(in the rows, 128 means zero)
A single turn carries every row of the set below to another of its rows. Some are shown first; where does it send the rows asked next?
zada: [140 100 142 124  82  92 130 126 145 132 123 142 164 107  97 143 160 152
 126 133 145 118 149 114 109]
Votog: [123 121 129 135  83 116 113 136 142  97 161 152 139  98 117 140 128 122
 124 153 175 118 119 102 111]
zego: [143 121 142 126  96 134 125 138 131 129 145 129 152 104 111 153 100 129
 130 150 157 112 120  97  95]
revut: [127 126 145 127 109 115 154 110 162 127 103 155 139  70 121 134 138 138
 131 150 158 132 131  92 105]
zusuz: [146 121 141 129  95 111 139 104 142 134 113 153 139 101  99 142 109 152
 133 142 167 123 104  87  90]
tir: [133 117 124 110 103  89 126 161 163 106 118 171 149 116 109 142 136 150
 130 150 166 131 122 114 135]
Paka: [142 123 129 132 127 104 146 101 134 130 133 155 147  94 112 159 145 134
 135 142 161 132 128 112 111]
Mem: [154 113 135 135  87 115 128 132 145 113 111 174 149 116 109 117  92 142
 102 144 160 136 110 109 114]
Baz: [130  87 137 145 122 124  97 136 132 103 115 166 145  80 116 143 130 131
 131 159 148 140 128 103 103]
Damez: [135 109 161 122 102 108 120 158 152 126 110 165 159 130 135 131 118 150
 123 156 138 134 109 114 111]
fizos: [120 119 139 132 116 105 121  97 151 110 100 168 161 109 117 147 144 136
 144 157 157 133 149 102 121]
mal: [133 142 133  97  94 107 120  99 139 115 112 131 158  94 108 135 121 138
 111 152 155 121 104 109 121]
vike: [131 113 121 137 116 122 147 136 154 137 134 144 157  67 108 146 126 125
 120 154 148 146 137 113 123]
Nizo: [148 104 149 136  97 132 125 124 138 114 137 150 137  80 100 126 120 135
 129 146 182 125 138  83 100]
lopiz: [152 111 144 103  88  90 103 134 126 110 119 152 154  68 108 134 132 114
 140 140 163 139 121 103 111]
Kerur: [148 121 162 134  83 121 105 109 151 111 112 128 164  93 102 146 114 150
 117 161 144 117 136 122 107]
Kaz: [146 116 130 144  96  76 128 105 148 124 133 158 156 111  99 125 125 136
 138 168 154 114 108 114 103]
Kisak: [139 105 113 118 100 116 123 118 146 117 129 132 163  88  99 165 113 121
 122 134 152 139 102 116 125]
kevog: [148 132 158 151 100 107 131 130 136 109 108 160 163  87 105 130 138 151
 105 178 145 129 129 122  99]
zilak: [142 124 128 121 130 108 130 163 140 108 126 170 143  92 108 134 138 128
 116 169 145 122 135 108 118]
zibef: [124 115 145 124  71 117 112 130 110 147 125 164 158  91 120 146 114 145
 118 143 168 147 133 102 107]
lale: [155 118 136 126  90 102 119 137 134 113 121 161 145  84  91 153 118 144
 125 135 158 151 156 131 114]
fil: [133 119 129 111 106  81 121 163 152 116 110 157 178 110 122 126 133 142
 140 157 163 132 113 116 126]
nube: [136 106 131  96  92  97 120 118 120 137 139 155 144  97 113 115 141 132
 118 150 162 117 141  99 124]
menud: [112 126 122 111  93  86 122 133 145 114 118 150 171 113 130 137 137 128
 140 151 166 106 103 100 107]
dod: [138 114 149 127  85 110 135 169 156 110 112 187 151  96 116 123 118 133
 135 154 157 127 105 114 119]
zabe: [138 119 156 120  98 100 115 133 121 137 112 142 172  96 137 163 136 132
 141 143 140 130 142 117  99]
tif: [130 118 148 130  94 122 123 161 148 114 106 182 147 119 129 129 111 155
 128 138 157 138 119 115 116]
bifo: [148 106 150 117  92 103 134 117 149 128 122 160 129  90 135 139 120 131
 118 155 137 125 152 135 114]
vave: [151  82 131 145  95 109 105 119 136 130 128 145 176 109 125 137 116 123
 114 153 154 138 102  96 123]
kaso: [128 121 139 121 106 118 118 114 145 130  99 137 164  82  92 110 132 161
 112 161 140 123 137 103 113]
lav: [136  90 158 124  53 101 126 118 153 132 118 158 145  80 120 132 128 135
 117 143 153 130 116 105 104]
seb: [157 104 145 136 108 107 150 114 148 122 145 145 140  87 107 136 139 122
 136 147 166 115 120  98  99]
Kove: [117 112 130 128  93 112 107 105 138 139 127 138 177  69 122 138 137 125
 117 156 146 135 107 110 129]
veveg: [138 101 133 111 109 100 132 157 155 116 118 189 139 108 115 133 121 133
 133 165 153 124 111 114 132]
kozev: [103 122 132 123  97  97 135 125 146 143 110 165 180 121 113 128 127 150
 121 175 153 124 132 106 110]
lupo: [149 113 149 122 101 111 138 135 159  86  92 177 142  93 108 122 134 127
 120 148 149 118 119 106 113]
vil: [118 105 157 111  82 111 128 160 154 118 116 160 177 132 116 133 134 147
 118 156 152 131 114 107 118]
roke: [153 116 161 132 109 129 100 118 132 115 112 141 149  81 112 133 102 142
 132 162 160 127 142 100  97]
galam: [135 122 154 128  91 121 115 149 155 117 124 150 162 113 145 141  95 119
 109 156 149 145 118 104 114]
Ripu: [122 134 129 135 103 105 126 111 136 128 125 148 172  72 105 159 152 138
 126 140 163 150 117 108 120]
siz: [113 102 132 104 102 107 121 152 137 122 108 167 182 125 121 122 127 142
 131 156 165 132 121 110 129]
tur: [137 118 145 129  83 123 129  98 139  96 112 154 152 121 133 140 132 140
 101 146 167 112 121 112 120]
kogin: [129 132 147 146  93 112 118 143 147 123 135 147 183  90 114 146 140 123
 118 169 163 152 143  92 127]
gare: [122 105 135 125  80 128 107  96 146 128 126 135 165  97 112 142 121 144
 105 157 145 116 129 122 130]
lalov: [132 103 104 129 111  94 111 159 140 111 130 158 158 106  96 147 136 141
 131 139 162 126 112  98 111]
mil: [126  98 145 130 107 142 113 141 151 117 116 124 164  84 107 140 129 134
 132 145 137 118 146  97 105]
sapez: [111  97 152 135  91 115 119 140 171 122 100 156 180 113 116 153 125 140
 122 155 141 149 132  99 109]

tir moves to tif
Baz moves to vave
Now find these:
kaso moves to vike
Mem moves to kozev
lale moves to zibef
Kove moves to seb

A single turn carries every row of the set below to another of its rows. Some are shown first; where does it send the rows asked next?
soz: [128 161 126 132 121 151 144 124 134 126 122 132 157 144 111 134 125 148
 117 109 124]
Moze: [120 125 110 123 119 130 134 122 121 127 138 158 131 122 140 125 109 112
 127  96 137]
kere: [126 138 118 140 119 106 112 126  97 137 113 140 137 136 135 125 102 115
 113 121 105]
nin: [130 111 136 127 142 134 149 147 111 119 130 123 107 118 133 121 131 148
 106 107 125]
Fum: [123 126 141 113 129 144 138 135 137 126  98 124 126 123 152 133 109 149
 143 131 114]
niloz: [105 150 144 115 131 148 138 133 141 147 131 120 107 126 119 112 105 140
 123 138 132]
Tos: [114 147 143 118 127 137 123 125 127 126 111 147 141 159 133 137 136 131
 117 148 118]
vonuk: [134 137 103 138 119 128 118 116 112 125 132 137 118 145 140 118 111 130
 146 104 146]
Dizil: [134 131 140 126 128 126 126 126 126 131 136 115  79 132 127 134 110 126
 120 106 106]
fut: [115 122 126 137 122 111 139 103 127 138 107 132 149 129 142 109 116 124
 116 108 113]
pem: [114 116 153 148 128 108 137 132 131 125 126 131 105 120 122 118 139 155
 110 116 127]
topov: [131 135 116 152 131 118  93 128 119 151 129 149 135 138 133 130 127 126
 126 122 107]
gar: [124 142 150 127 138 118 138 143 118 137 142 127  95 125 110 128 122 141
 141 136 108]
nozal: [130 104 119 136 126 140 146 123 142 119 141 129 118 133 122 120 132 105
 143 132 121]
detum: [127 139 121 140 146 148 141 122 120 111 139 127 147 151 130 116 115 153
 133 117 109]
revan: [130 148 106 130 128 127 141 104 146 144 114 135 136 129 140 112 135 124
 108 132 118]
Pep: [104 146 139 129 147 127 111 125 117 120 122 124 137 155 141 118 123 134
 138 146 130]
Beda: [ 89 139 155 123 139 126 119 130 127 129 125 144 151 136 133 128 123 118
 121 128 125]
febev: [144 145 145 116 128 118 139 149 135 121 115 128 118 110 126 145 138 136
 147 133 107]
nar: [130 129 134 138 141 116 133 135 145 111 125 123 109 112 131 116 153 147
 117 133 131]
nofi: [128 160 123 129 113 132  99 139 126 118 132 142 153 136 112 131 114 129
 116 117 111]
tigo: [123 130 119 154 133 121 122  99 135 152 130 130 130 146 136 103 133 139
 129 118 116]
Bubif: [137 132  98 121 108 140 130 116 125 136 128 161 121 143 129 138 126 129
 125 117 138]
nuzo: [124 118 162 121 110 153 123 128 146 124 129 126 130 142 119 108 126 131
 142 122 115]
biko: [127 150 134 147 117 132 162 125 126 131 124 123 102 137 126 126 109 105
 124 114 127]
simob: [130 122 144 130 114 109 145 130 128 103 111 122 114 120 120 113 141 137
 100 127 126]
logiz: [102 127 118 125 138 138 143 126 123 128 130 128 163 127 112 128 109 151
 127 113 125]
Tuvu: [133 146 102 130 128 118 106 129 122 133 129 140 142 125 128 120 122 103
 112 137 113]
dut: [127 118 157 116 112 113 132 140 123 121 130 121 124 120  98 126 130 124
 142 127 108]
Sepi: [146 129 144 134 127 137 132 146 126 117 125 114 116 124 130 122 150 147
 116  97 134]
Sutu: [129 102 128 107 120 124 120 125 135 119 133 110 109 118 113 130 119 113
 121 117 113]
Vedo: [121 118 124 149 118 126 142 128 138 146 109 126 119 125 130 154 125 131
 151 114 135]
sosi: [108 140 110 124 128 123 106 139 109 132 131 139 143 131 112 134  95 142
 118 131 114]
fena: [128 114 129 119 122 133 137 143 122 128 126 112 117 117 108 122 145 147
 102 116 143]
palak: [140 130 128 120 123 127 115 132 150 135 118 114 103 113 128 156 131 130
 130 109 120]
luko: [131 143 116 134 135 136 104 139 118 113 134 150 140 140 135 134 109 141
 129 125  94]

luko moves to Tuvu
Pep moves to Bubif
Sutu moves to gar
Now find these:
detum moves to revan
biko moves to Fum
fena moves to pem

A single turn carries every row of the set below to another of its rows. Some are shown first; where does it send the rows asked next?
vate: [127 118 127 141 139 116 135 145 178 154 157 122 112 105 120]
zum: [134 134 110 109 102 142 122 156 137 154 138 149 110 127 142]
risak: [153 127 118 128 126 112 155 131 175 154 123 134 123 104 151]
Kud: [114 127  95 110 110 108 158 157 156 162 127 144 105 103 115]
tiv: [120 126 109 151 134 108 128 135 150 162 134 138 131  81 144]
pag: [117 128 128 142 124 117 116 149 166 156 127 121  96  94 136]
nifeb: [130 146 100 107 116 129 139 114 143 146 161 147 133 123 137]
rigi: [133 126 113 123 101 115 114 117 151 147 150 133 135  82 139]
gis: [104 134  98 114 121 125 118 132 147 166 171 127 117 101 121]
tono: [129 166 116 115 115 143 152 132 140 143 140 118 108 103 127]
ruda: [139 115 119 113 127 154 147 130 166 169 130 138 118 101 121]
magiv: [140 136 121 138 126 124 163 161 141 131 135 135 118 108 129]
Nabo: [130 100 108 113 119 112 137 131 156 144 152 143 119  95 162]
Pim: [ 99 141 104 117 121 107 135 125 154 136 161 139  98 109 131]
ginu: [139 134 110 115 100 141 141 115 153 168 126 121 105 103 111]
rov: [138 118  83 128 116 113 155 150 137 170 138 144 119 113 120]
vok: [163 139  92 113 116 126 158 143 148 151 151 124 126  94 129]
Zimim: [ 97 141 124 128 109 111 128 141 147 161 152 119 134  97 147]
Setav: [119 157 119 138 118 109 136 152 160 157 140 127 116 121 107]
dure: [122 123 130 126 105 138 151 148 135 151 129 136 113 132 144]
tibu: [148 130 103 118 123 120 120 130 165 155 155 129 105 109 167]

nifeb moves to Setav
tiv moves to rigi
Now find these:
magiv moves to vok
Pim moves to vate
gis moves to pag
zum moves to Kud
rov moves to ginu

A single turn carries every row of the set below to another of its rows. Some are shown first; where does it send the rows asked next?
vab: [136  96 104 121 160 131 127 145 112 146 178  99 116 130 167 101 124 162
 137]
fufa: [114  96 106 105 177 126 116 171 102 142 107 121 125 117 156  97 161 165
 145]
Turum: [101  78  91 114 163 131 101 143 118 158 127 130 142 133 168 123 142 147
 147]
Rafu: [125  85 119 118 147 117 111 163  98 160 138 126 157 118 144  92 151 158
 123]
dilo: [123  76 119 136 168 144 112 164  98 150 132 102 113  87 131 123 136 129
 141]
gubu: [108 100 108 113 153 119 117 155 114 191 155 110 129 103 144 129 142 158
 129]
gek: [127  91 119 136 145 135 145 163  98 142 146  92 113  88 164  94 157 151
 139]
Dadud: [122  95 135 129 165 119 127 181 117 154 150 110 113 118 147  79 136 141
 129]
Tor: [116  87 106 129 182 119 119 162 101 167 139 108 127  97 147  65 129 157
 145]
veg: [138 119 112 122 171 142 127 183 124 144 120 108 122 112 158 112 146 156
 148]
Kel: [ 95  89 113 127 198 123 126 171 106 154 142 111 125  87 154  97 140 148
 143]
sibe: [105  81  96 136 169 134 133 141 135 154 159 102 127 131 179  96 143 145
 137]
gefi: [137  95 145 109 152 138 114 138 130 148 140 101 117 103 155 109 141 156
 133]
sarip: [140  89  99 123 162 123 123 127 112 166 149  90 119  97 140  87 136 135
 146]
madol: [142 104  93 128 131 131 123 150  84 164 139 118 123 110 162 105 156 162
 151]
Vevav: [109  99 103 121 159 152 118 155 115 148 147  98 114  97 180 117 165 124
 144]
molo: [112  93 117 132 167 144 110 152  96 181 143 108 125  90 153 137 126 158
 151]
savat: [ 98 104  99 133 155 139 128 143 134 159 138  89 119 115 165 121 161 158
 153]
fik: [144 107 106 125 165 135 121 130  84 162 140 118 112 107 139 101 147 156
 165]
tedot: [117  95 118 125 173 145 118 173 118 138 147 130 140 138 147 105 134 173
 153]
ravaf: [120  94 103 139 163 154 132 142 109 122 148 106 148  92 152 106 141 141
 137]
Nok: [113  86  99  95 157 137 120 155  93 160 154 113 129 126 163 104 161 168
 171]
mobak: [145  90 117 112 184 124 123 174 116 143 136 108 129 122 155  86 128 127
 145]
rulup: [112  90 126 130 167 120 124 166  92 128 127 128 112 126 161 120 150 169
 145]
gil: [ 98  74  95 133 148 146 126 166 115 154 141  93 132 114 174  84 145 139
 155]
nel: [152  63  86 118 163 129 118 164 111 165 146 117 140 121 148 107 141 140
 153]
gito: [116  90 104 122 161 148 119 134  88 178 140 134 132 125 148 113 120 149
 149]
Dudid: [ 96  79 122 150 163 118 109 150 121 153 125  98 136 106 137 119 143 158
 156]
zaru: [101  71 111 110 164 146 114 172 120 145 119 128 130 123 158 103 128 158
 131]
zisu: [127 106 112 135 163 156 131 152 111 170 136  96 113 119 174 112 150 179
 140]
danu: [128  91 116 114 137 135 116 159 104 149 143 112 128 150 151 135 148 157
 148]
fek: [108  99 100 128 174 119 123 136  87 132 139  88 115 111 136 100 136 142
 161]
Niva: [104  88 112 136 181 117 108 138 111 147 155  99 139 105 170  92 165 134
 135]
Noru: [109  87 111 106 172 139 107 154 133 149 148 122 138 137 143 130 137 137
 144]
gep: [ 97  89 116 125 148 129 118 145 108 136 147 106 152 119 146 131 143 123
 152]
Gaf: [115  93 107 135 167 104 123 139  91 186 122 111 134 107 156 102 135 153
 131]
zavop: [129 105  97 129 159 122  98 141 110 180 136 128 116  99 148  97 148 134
 164]
Bet: [126  91 113 128 158 139 106 122 125 141 146  94 151 108 148 117 143 133
 135]
suze: [148  87 124 113 178 118 112 148 108 148 142 114 129 122 125 118 123 147
 155]
tuku: [123  89 109 103 154 110 122 141 115 155 115 110 144 120 148  94 161 151
 166]
debu: [147  85 110 110 158 147 116 140 110 118 133  95 129 114 156 102 151 139
 157]
rep: [109 112 123 130 141 146 133 147 120 134 157 124 111 129 151 105 142 143
 148]
zilos: [ 97  82 108 122 152  98 109 158 110 163 147 118 132 105 136  94 129 134
 149]
Tidev: [136 100 108 134 158 145 131 134  95 148 127  96 117 103 180 126 160 158
 148]
bok: [137 102 134 111 180 125 122 160 102 157 135 103 135 149 160 104 137 146
 136]
gimu: [123  83 104 118 161 130 137 167 117 153 140 105 100 106 172 109 126 146
 111]
pimok: [113  81 108 127 184 114 122 162  80 176 153 110 121 101 169 112 144 167
 148]
vivam: [122 101 105 140 154 118 122 172  86 163 141  90 126 100 164 118 145 121
 158]

Tidev moves to Tor
suze moves to debu
Now find these:
rulup moves to gil
gek moves to zilos
gimu moves to Dudid
dilo moves to tuku
nel moves to gefi
rep moves to vivam
gito moves to veg
pimok moves to zaru
mobak moves to Bet
Dadud moves to gep
zisu moves to Kel
Vevav moves to Gaf
zavop moves to bok
fufa moves to sibe

A single turn carries every row of the set below to another of its rows. Some are shown first; where does it send the rows asked next?
duduf: [133 144 136 130 154 100 124 125 129 126 122 125  99 131 118 111 122 139
 102]
lefi: [120 170 133 124 137 117 131 134 152 120 110 138 133 109 141 111 127 136
 133]
mimun: [149 131 116 133 150 137 126 143 143 110 125 150 109 102 128 148 134 138
 118]
fakos: [140 161 124 130 125 136 151 128 136 143 129 148 108 124 134 127 140 134
 141]
toser: [131 113 122 107 137 128 152 108 144 125 146 135 111 124 117 109 134 137
 129]
fimi: [142 135 134 141 148 133 114 127 144 142 123 131 111 129 154 113 122 140
 128]
Vot: [135 146 104 129 134 143 159 111 127 125 150 132 139 113 123 122 119 126
 127]
viti: [132 140 127 123 138  97 130 119 132 134 134 118 109 129 137 126  90 126
 107]
lomov: [134 135 122 102 121 103 144 107 135  94 120 125 116 125 132 107 114 129
 124]
Vin: [146 131 116 114 124 117 149 146 132 126 126 116 112 145 117 132 124 126
  92]
tige: [139 149 107 131 125 128 142 106 142 112  95 120 125 129 128 103 117 121
 124]
poma: [135 114 135 121 115 114 140 129 132 112 131 136 113 110  92  97 122 129
 126]
lutev: [146 137 114 125 131 122 138 152 134 122 146 139 135 106 126 157 116 146
 126]
Dasad: [150 130  92 119 114 108 130 126 124 105 113 129 113 125 111 102 133 108
 111]
dip: [115 167 129 130 124 126 131 129 155 130 120 152 126 117 140 115 107 135
 133]
pas: [138 121 116 158 119 113 120 134 133 110 106 143 120 142 115 112 126 124
 130]
zofi: [ 94 128 131 119 115 121 129 125 118 126 122 137 132 129 133 103 120 140
 128]
tula: [122 149 136 124 114 128 108 128 122 117 127 125 152 119 133 115 146 123
 126]
Lotel: [152 142 134 126 129 123 130 133 128 143 111 126  99 120 101 127 104 107
 120]
zup: [122 148  86 116 122 112 124 148 155 134 135 149 135 122 128 125 129 129
 105]
zep: [143 130 106 148 134 110 111 128 105 117 118 124 133 109 126 114 106 117
 137]
zoz: [113 115 119 133 135 136 120 132 116 121 122 148 120 104  99 107 111 137
 123]
kilaf: [142 138 113 145 118 109 104 131 159 144 138 146 117 119 136 134 127 124
 119]
bomem: [154 134 118 117 158 129 134 149 123 153 124 131 122 112 117 127 133 135
 141]
suv: [114 121 112 109 118 118 114 131 134 130 125 141 129 129  96 103 142 140
 110]
Sili: [136 129 126  93 118 136 131 112 129 116 141 110 133 127 143 119 125 134
 124]
duv: [149 124 123 116 115 122 123 120 121 107 125 118 120  94 117 107 100 109
 127]
mefar: [147 150 122 117 130 111 107 129 151 138 142 125 128 110 136 127 153 139
 115]
bobaz: [124 131 116 101 146 130 110 113 144 112 133 153 125 109 109 129 145 127
 118]
Madi: [140 120 114 111 136 115 111 156 143 134 118 135 130 140 143 146 130 135
 122]
Mup: [141 125 106 110 137 122 155 119 143 113 116 111 138  99 113 120 108 122
 126]
pabi: [127 154  86 114 134 124 109 143 148 124 125 145 127 112 136 119 139 125
  99]
dade: [131 129 150 100 134 112 134 142 121 143 121 118 108 112 112 127 122 115
 121]
kat: [132 136 123 140 106 132 135 113 164 120 121 143 130 136 127 121 130 108
 127]
fepit: [145 114 112 117 136 115 134 121 153 112 107 143 108 132 103 119 145 117
 130]
budo: [114 123 114 149 147 120 137 133 119 111 122 147 130 103 131 117 139 115
 129]
goned: [135 143 115 132 128 145 144 157 145 134 132 143 131  91 108 118 118 127
 124]
bim: [134 133 111 104 114 123 106 126 104 129 138 127 140 119 120 129 105 128
 134]
Bop: [137 141  98 127 125 105 117 126 140 120 131 145 152 117 103 144 109 116
 130]
selus: [130 151 125 132 129 117 132 141 120 136 115 139 120 109 156 136 137 119
 146]
labod: [123 118 105 100 101 115 126 127 113 120 142 136 116 125 121 107 122 122
 111]
fudet: [158 138 107 115 136 137 111 144 144 137 121 136 122 147 128 138 128 144
 116]
Sib: [126 139 123 129 114 109 119 118 111 102 120 146 112 131 117 100 103 137
 124]
Gab: [144 138 133 138 141 110 133 137 145 146 129 119 133 134 148 118 122 146
 136]
Lusa: [132 125 120 122 128 125 117 150 110 123 120 125 104 132 132 132 118 119
  90]
Sak: [129 133 118 122 137 140 137 156 145 124 124 137 130  78 126 121 126 115
 123]
pigom: [145 119 113 122 150 131 133 144 134 156 124 141 112 112 132 137 112 119
 143]
lal: [140 129  89 111 115 119 113 116 144 121 109 118 135 117 126 122 109 105
 113]

fepit moves to pas
duduf moves to Lotel
Now find these:
Dasad moves to Sib
kilaf moves to selus
suv moves to tige
Vot moves to bobaz
pigom moves to Madi
goned moves to pabi

